In the rows, 128 means zero.
Families of rows that turns and mirrors carry onto each other, the same ones carrying the whole set onto itself: the rest of each named row's family, in list order:
4 families of 8 rows:
zasa: [119 114 148 131 127 131 164 107 137 113 129  94 125 146 138 141 158 116
 149 114 110 106 151 124 149 111 139]
baki: [120 101 140 122 145 125 174 101 133 105 155  96 136 140 142 154 150 129
 140 108 105 112 155 117 161 119 127]
varib: [112  94 118 112 133 116 151 137 136  92 142 123 156 103  97 113 142 142
 108 131 130 126 123 127 147 132 122]
mepi: [108 127 127 129 138 135 156 112 138 110 143  86 138 142 142 142 166 112
 148 121 111 106 144 122 152  97 129]
vilad: [105  93 131 108 136 120 160 151 130  82 145 123 144 120 107 117 150 149
 106 141 120 132 130 123 157 140 138]
Von: [118  93 133 105 136 123 157 142 119  85 148 120 135 115 100 120 152 158
 103 138 126 127 136 118 154 136 139]
fakof: [115 111 131 133 133 124 151 121 122 109 134 103 120 141 152 150 164 106
 131 110 112 102 159 127 146  99 126]
Sote: [114 101 126 123 135 139 146 141 128  86 134 119 129 111 113 116 154 162
  98 153 128 124 138 130 143 106 111]
Firub: [116  89 129 107 134 118 147 139 123  99 155 126 134 108  99 116 158 148
  93 131 125 128 135 117 153 136 131]
ligaf: [113 120 133 136 135 121 154 122 132 111 133 106 121 134 154 151 163 109
 143 111 110 108 156 126 147 108 126]
vuti: [109 108 144 137 125 122 160 117 144 114 126 101 129 149 144 137 160 112
 146 106 106 108 147 129 151 106 132]
detot: [113 100 140 131 125 123 154 111 139 124 131 102 126 147 141 136 167 106
 131 104 109 103 149 128 148 102 130]
pul: [123 106 144 124 127 131 158  99 132 123 134  94 124 144 136 140 166 111
 135 112 111 101 153 122 146 105 138]
gema: [112  97 138 129 143 117 172 115 139 102 147 103 140 145 148 153 151 128
 142  99 103 112 152 124 162 117 120]
vutaz: [114 115 126 132 136 122 150 110 132 111 136  92 124 139 145 141 174 124
 133 107 117 100 147 126 154  85 121]
butu: [116 118 124 122 142 132 156 110 131 111 133  85 134 144 142 144 175 118
 138 119 118  96 148 125 151  90 129]
ruri: [108 108 121 121 139 144 144 147 139 101 143 123 147 105 110 115 154 144
 108 156 122 126 135 124 138 121 111]
gad: [106 125 128 140 131 125 149 112 141 110 145  93 128 137 145 139 166 117
 144 111 111 109 143 123 155  92 120]
luman: [114 122 134 127 139 127 161 112 133 109 136  99 120 134 156 151 162 106
 140 124 108 110 155 125 147 110 134]
Rup: [117  91 121 114 127 120 148 133 124  88 147 119 149 106  92 113 140 144
 100 129 132 123 128 124 146 124 123]
Nonu: [113 107 126 132 131 141 138 144 131  95 148 123 134 105 106 115 151 153
 105 147 125 127 139 123 141 113 107]
zurid: [110  95 122 107 136 117 159 131 137  85 136 117 152 106 102 114 140 147
 106 141 129 128 121 131 151 131 129]
Tipo: [115  91 124 109 131 121 156 127 125  80 142 113 145 110  97 114 138 150
 100 140 132 125 126 128 151 123 130]
vonum: [109 102 122 113 144 142 151 145 139  94 129 118 143 112 115 117 156 152
 102 162 125 123 133 132 141 115 116]
gek: [112  92 127 103 120 122 146 135 135  86 131 113 137 121 105 118 151 159
  96 136 140 132 136 127 139 125 132]
beze: [111  97 127 114 113 122 138 136 136  92 144 119 135 113 101 115 146 155
  99 130 138 138 135 122 139 129 125]
nak: [112  85 132 124 142 116 166 113 134 112 152 104 141 147 146 151 159 118
 125  95 105 106 153 125 160 111 117]
Nugi: [105 101 124 109 118 127 141 140 144  98 145 118 149 115 102 116 146 142
 106 137 133 140 132 121 136 137 129]
reguf: [103  89 127 112 135 115 152 149 134  95 152 129 142 113 108 113 155 140
  98 134 119 133 128 122 155 138 131]
rurit: [107  95 124  97 126 127 149 140 142  92 131 113 150 122 105 118 150 148
 102 145 135 135 133 128 136 133 135]
labo: [115 114 132 126 137 129 159 112 124 110 137  96 118 141 153 151 163 103
 128 124 112 104 157 126 147 102 134]
rok: [121  91 136 117 144 126 168 100 128 114 160  97 137 143 141 152 157 118
 124 106 107 106 156 119 158 113 124]

The rest of the family of gema: baki, Sote, ruri, Nonu, vonum, nak, rok
The rest of the family of butu: mepi, vilad, Von, Firub, vutaz, gad, reguf

Families of rows that turns and mirrors carry onto each other, the same ones carrying the whole set onto itself: the rest of each named row's family, in list order:
4 families of 8 rows:
lef: [125 132 135 132 116 102 124 132 153 156 133 150 128 124 130 149]
Satu: [121 140 130 118 137 147 149 139 144 159 133 131 140 140 126 138]
Bidet: [139 140 137 132 148 112 125 124 139 145 114 128 119 128 159 106]
museb: [126 140 120 103 105 131 121 126 145 117 118 114 141 107 139 115]
gonam: [129 127 151 118 125 103 143 140 140 129 143 141 108 128 141 142]
Zoduk: [117 128 131 126 119 107 120 147 151 153 121 153 119 120 139 147]
gazip: [121 138 125 110 124 138 105 115 153 134 117 125 152 110 125 120]
pidi: [131 125 139 113 137 101 141 142 141 140 143 144 115 135 123 146]
Zub: [126 133 141  97 134 139 123 124 141 106 129 117 133 114 137 113]
Zokep: [132 117 134 113 139 101 136 146 152 131 136 143 109 132 125 139]
lonu: [137 150 134  98 130 110 113 134 132 132 110 125 108 144 159 113]
Kunul: [136 138 142 100 124 110 111 127 130 138 117 131 101 137 161 116]
Tuko: [118 154 119 107 106 144 128 136 139 139 134 120 139 141 138 149]
Medi: [137 135 128 102 132 135 124 119 141 109 139 118 136 124 125 107]
fonav: [133 137 128 103 137 115 120 106 147 120 135 114 133 120 126 104]
gesuz: [134 137 136 137 133 100 132 126 144 149 116 119 117 130 163 122]
tomik: [143 139 137 135 143 115 122 132 143 151 122 130 116 143 157 106]
kesi: [121 145 136  86 120 148 125 129 135 143 126 124 140 146 120 136]
danuv: [124 149 120  95 120 144 118 144 133 138 127 129 144 154 138 142]
Suril: [131 128 129 106 136 126 115 124 147 101 135 127 133 126 127 106]
puref: [121 120 139 118 140 106 135 129 147 151 136 145 107 131 119 140]
nugig: [123 141 115 123 132 140 140 139 148 151 127 119 152 144 122 135]
Tun: [123 142 128  95 109 141 121 142 140 141 134 128 140 154 128 148]
Bovub: [133 136 116 112 112 132 107 130 143 120 111 128 140 107 122 116]
nafe: [130 129 125 127 118 114 119 152 149 147 129 155 124 113 132 148]
Karul: [113 125 133 118 108 123 136 149 146 148 120 146 118 118 134 153]
vugez: [128 135 123 113 114 137 105 124 152 122 107 119 140 110 135 112]
nikab: [127 144 136 106 116 108 104 115 134 134 123 121 116 136 166 114]
seka: [129 130 146 118 148 112 125 118 140 154 123 134 116 134 156 102]
bif: [133 137 149  98 134 117 129 121 135 131 108 130 106 136 163 116]
kuv: [123 144 123 124 119 130 128 135 143 161 131 112 150 141 119 143]
Rotof: [134 133 117 124 130 140 135 142 143 159 123 121 143 153 124 135]

The rest of the family of gazip: Satu, gonam, fonav, gesuz, kesi, Karul, nikab
The rest of the family of lonu: Zokep, tomik, danuv, Suril, Bovub, nafe, Rotof
The rest of the family of Zub: lef, museb, Tuko, puref, seka, bif, kuv

Families of rows that turns and mirrors carry onto each other, the same ones carrying the whole set onto itself: the rest of each named row's family, in list order:
3 families of 5 rows:
X: [132 124 127 130 139 157 112 126]
U: [127 122 149 136 148 131 116 144]
B: [131 136 115 123 117 106 140 118]
E: [131 109 128 124 141 147 112 144]
K: [141 125 141 125 141 139 120 107]
W: [132 133 136 118 114 110 148 129]
A: [117 124 119 129 126 107 135 152]
L: [120 127 125 118 125  94 127 135]
R: [120 128 134 117 130 129 139 160]
F: [136 129 125 128 127 130 118  99]
C: [134 115 112 126 130 118 130 160]
Z: [145 137 110 114 128 117 129 112]
M: [135 124 122 119 119 115 106 109]
D: [116 124 137 134 140 139 126 155]
H: [144 142 124 119 137 152 119 126]

The rest of the family of E: K, L, R, Z
The rest of the family of X: B, A, F, D

Families of rows that turns and mirrors carry onto each other, the same ones carrying the whole set onto itself: the rest of each named row's family, in list order:
4 families of 8 rows:
bizez: [116 141 119 130 123  95 110 133 120 119 138  99 120 136 122 125 133 109
 122 126 128 118 132 132 150 144]
Zaros: [137 147 146 120 145 132 146 125 142 136 134 119 135 133 123  97 129 108
 131 122 119 117 108 136 110 144]
dev: [138 142 132 107 136 122 150 140 130 111 127 115 121 126 148 140 115 113
 129 138 143 135 133 115 120 149]
guma: [125 117 116 130 156 148 140 123 135 136 138 139 130 113 145 140 120 143
 126 135 119 130 142 132 104 129]
mukes: [146 129 116 125 140 119 122 130 116 127 141 138 148 132 153 131 134 128
 134 133 107 126 120 116 144 148]
Dela: [137 119 136 151 134 123 117 102 134 144 145 126 122 131 115 111 138 140
 119 123 108 125 126 150 143 120]
bonu: [121 143 126 122 109 101 110 144 123 115 128 119 126 137 105 125 130 117
 136 123 131 109 145 136 141 134]
movu: [116 117 140 127 134 120 139 132 146 132 121 105 119 117 102 128 118 118
 115 120 145 118 142 144  95 122]
divu: [150 137 117 135 127 129 113 128 115 127 140 144 134 136 142 120 127 140
 141 128 111 131 121 110 148 139]
dilug: [125 112 112 137 116 112 115 123 118 126 130 123 115 119 131 156 118 148
 119 138 138 129 149 127 142 120]
sugup: [135 149 123 130 115  95 110 136 119 123 134 108 116 131 111 119 134 101
 132 126 128 114 134 136 140 135]
someb: [139 138 141 131 105 100 116 133 126 124 124 108 122 141 102 110 126 115
 127 118 137 116 118 125 143 133]
ver: [127 110 135 127 145 149 151 112 140 138 130 134 134 121 143 133 112 156
 118 134 130 132 123 125 112 129]
zogek: [126 140 122 106 127 120 145 146 125 118 119 116 128 122 139 142 108 116
 132 138 150 121 131 112 109 144]
mufu: [129 119 125 140 124 127 118 132 119 129 123 113 118 111 129 153 117 159
 119 123 129 131 156 127 137 117]
kolun: [108 112 128 125 130 134 129 122 144 135 119 112 113 131 103 121  96 129
 112 120 134 117 135 152 119 118]
Nimik: [118 138 125 126 132 118 138 119 143 130 128  98 105 125 103 131 115 121
 122 141 150 126 129 151 104 118]
gusa: [136 117 117 143 128 121 116 116 125 119 133 114 128 135 126 146 128 140
 120 123 141 126 166 125 151 124]
Ful: [157 143 128 136 131 113 127 134 116 125 143 135 139 122 145 128 150 129
 141 133 122 130 126 105 127 144]
pud: [116 129 141 132 120 124 139 118 143 136 123 104 102 120 102 122 112 128
 117 127 150 120 137 146 107 117]
vozi: [129 138 140 118 132 127 140 140 136 140 129 132 124 118 122 103 119 118
 134 130 115 122  94 132  96 138]
Bafal: [136 114 136 141 126 125 106 105 129 145 130 122 117 124 105 102 135 136
 129 125 102 124 135 148 126 124]
Gol: [135 154 150 125 140 127 132 117 140 128 133 126 127 140 126 106 134 105
 121 128 123 114  97 137 118 139]
gepi: [145 110 130 140 152 148 142 116 139 144 133 130 128 116 139 124 115 141
 119 126 125 139 118 118 103 126]
rora: [128 137 122 122 142 104 134 137 135 107 117 129 119 123 121 144 103 118
 122 140 148 118 133 106 111 137]
Lozo: [131 140 120 121 135 124 146 154 132 115 131 127 138 129 139 146 110 123
 127 123 154 124 128 106 118 136]
Dofu: [122 118 127 147 125 120 118 101 127 151 140 121 122 127 112 114 135 143
 117 133 115 107 118 153 138 118]
gura: [136 118 135 138 119 144 121 119 126 153 145 117 133 131 127 106 143 140
 132 114 108 129 128 151 136 124]
dadi: [142 123 134 128 129 125 131 123 114 131 139 138 139 128 157 124 136 135
 124 130 108 116 122 117 154 149]
gika: [125 106 108 129 121 116 137 125 117 134 134 111 117 113 134 148 116 150
 125 143 135 129 153 131 140 129]
supir: [137 134 132 122 137 122 134 127 142 131 138 136 136 142 116  95 128  99
 137 125 126 117 108 127 107 144]
Tasa: [144 119 139 124 138 147 159 108 137 143 129 137 124 117 138 130 118 147
 124 145 129 124 118 136 108 123]

The rest of the family of gika: bizez, dev, Nimik, Gol, Dofu, dadi, Tasa
The rest of the family of gusa: guma, someb, kolun, Ful, vozi, rora, gura
The rest of the family of zogek: Zaros, mukes, Dela, dilug, sugup, ver, pud

Families of rows that turns and mirrors carry onto each other, the same ones carrying the whole set onto itself: the rest of each named row's family, in list order:
6 families of 3 rows:
laf: [147 136 153 116 137 158 105 116 111 116 123 112]
leke: [146 129 153 118 129 155 108 127 105 123 128 114]
ror: [117 145 132 103 128 129 134 146 140 124 117 112]
vipar: [131 120 112 120 129 139 144  93 130 100 124 123]
nik: [116 133 144 110 128 133 129 147 149 123 128 113]
fese: [131 124 117 118 128 138 159 101 128 105 124 131]
dun: [134 124 114 131 127 146 146  94 124 105 122 123]
Rema: [111 134 139 104 121 132 133 145 143 125 122 110]
Pebe: [128 117 111 116 137 135 145 101 129 103 125 131]
benuf: [117 141 135 106 118 123 144 134 142 131 121 113]
gota: [116 134 137 104 120 121 141 139 141 126 116 111]
Bupe: [145 133 156 112 127 153 110 121 105 130 130 115]
luvob: [136 130 158 124 138 160 113 113 106 114 123 127]
Zadez: [124 123 107 120 135 149 143  95 127 106 119 119]
zive: [125 130 150  99 122 130 137 144 143 127 128 111]
pifo: [143 135 154 121 131 158 109 120 102 114 126 123]
taton: [136 124 112 127 125 149 145  92 121 113 129 124]
Bupez: [143 125 156 123 129 168 121 116 105 118 131 121]

The rest of the family of benuf: Bupe, taton
The rest of the family of leke: dun, gota
The rest of the family of Rema: vipar, pifo
The rest of the family of Zadez: laf, ror

Families of rows that turns and mirrors carry onto each other, the same ones carrying the whole set onto itself: the rest of each named row's family, in list order:
5 families of 6 rows:
ziti: [107 130 138 142 127 144 132 145 123]
Zuv: [ 90 114 131 148 108 114 123 132 109]
peson: [128 116 137 140 100 130 113 172 115]
tulu: [100 120 133 150 108 112 125 130 113]
bot: [108  99 118 153 129 149 135 123 107]
rifos: [100  95 125 155 130 147 136 129 107]
vabi: [132 116 141 147  93 135 112 167 117]
gori: [118  82 120 157  94 121 116 145 103]
Les: [116 129 138 147 129 145 137 139 125]
mel: [106  94 123 160 125 139 139 122 106]
suno: [116  83 123 154  96 123 113 154  97]
Dufaf: [125  81 132 158 116 155 126 161 108]
mosaz: [104  94 121 150 121 142 142 122 108]
noz: [114 134 133 140 123 142 129 139 123]
gapa: [121  84 127 158  90 127 113 150  99]
nivuk: [126 113 145 146 104 139 115 173 121]
danil: [130 120 135 142  96 127 114 164 123]
Tupu: [104 118 128 148  98 109 126 134 120]
kas: [137  91 125 153 117 159 128 155 115]
domen: [ 97 116 123 147 107 115 120 125 107]
Pibu: [127 119 142 145 106 138 108 170 115]
gukar: [113 126 134 138 122 146 140 137 126]
nokib: [135  90 131 157 110 159 123 158 110]
lusaz: [121 126 131 144 123 148 140 143 131]
Fegul: [109  89 116 158 119 140 140 123 110]
pefu: [113  90 129 156  97 122 103 153  97]
nur: [111  86 133 157  93 119 112 157 103]
Vuf: [127  87 130 156 121 158 118 157 104]
nefun: [ 98 117 129 140 103 116 130 129 116]
madot: [133  89 127 150 118 158 125 163 107]

The rest of the family of Zuv: ziti, rifos, Pibu, pefu, Vuf
The rest of the family of nefun: vabi, mosaz, gapa, gukar, nokib
The rest of the family of suno: peson, tulu, Les, mel, madot

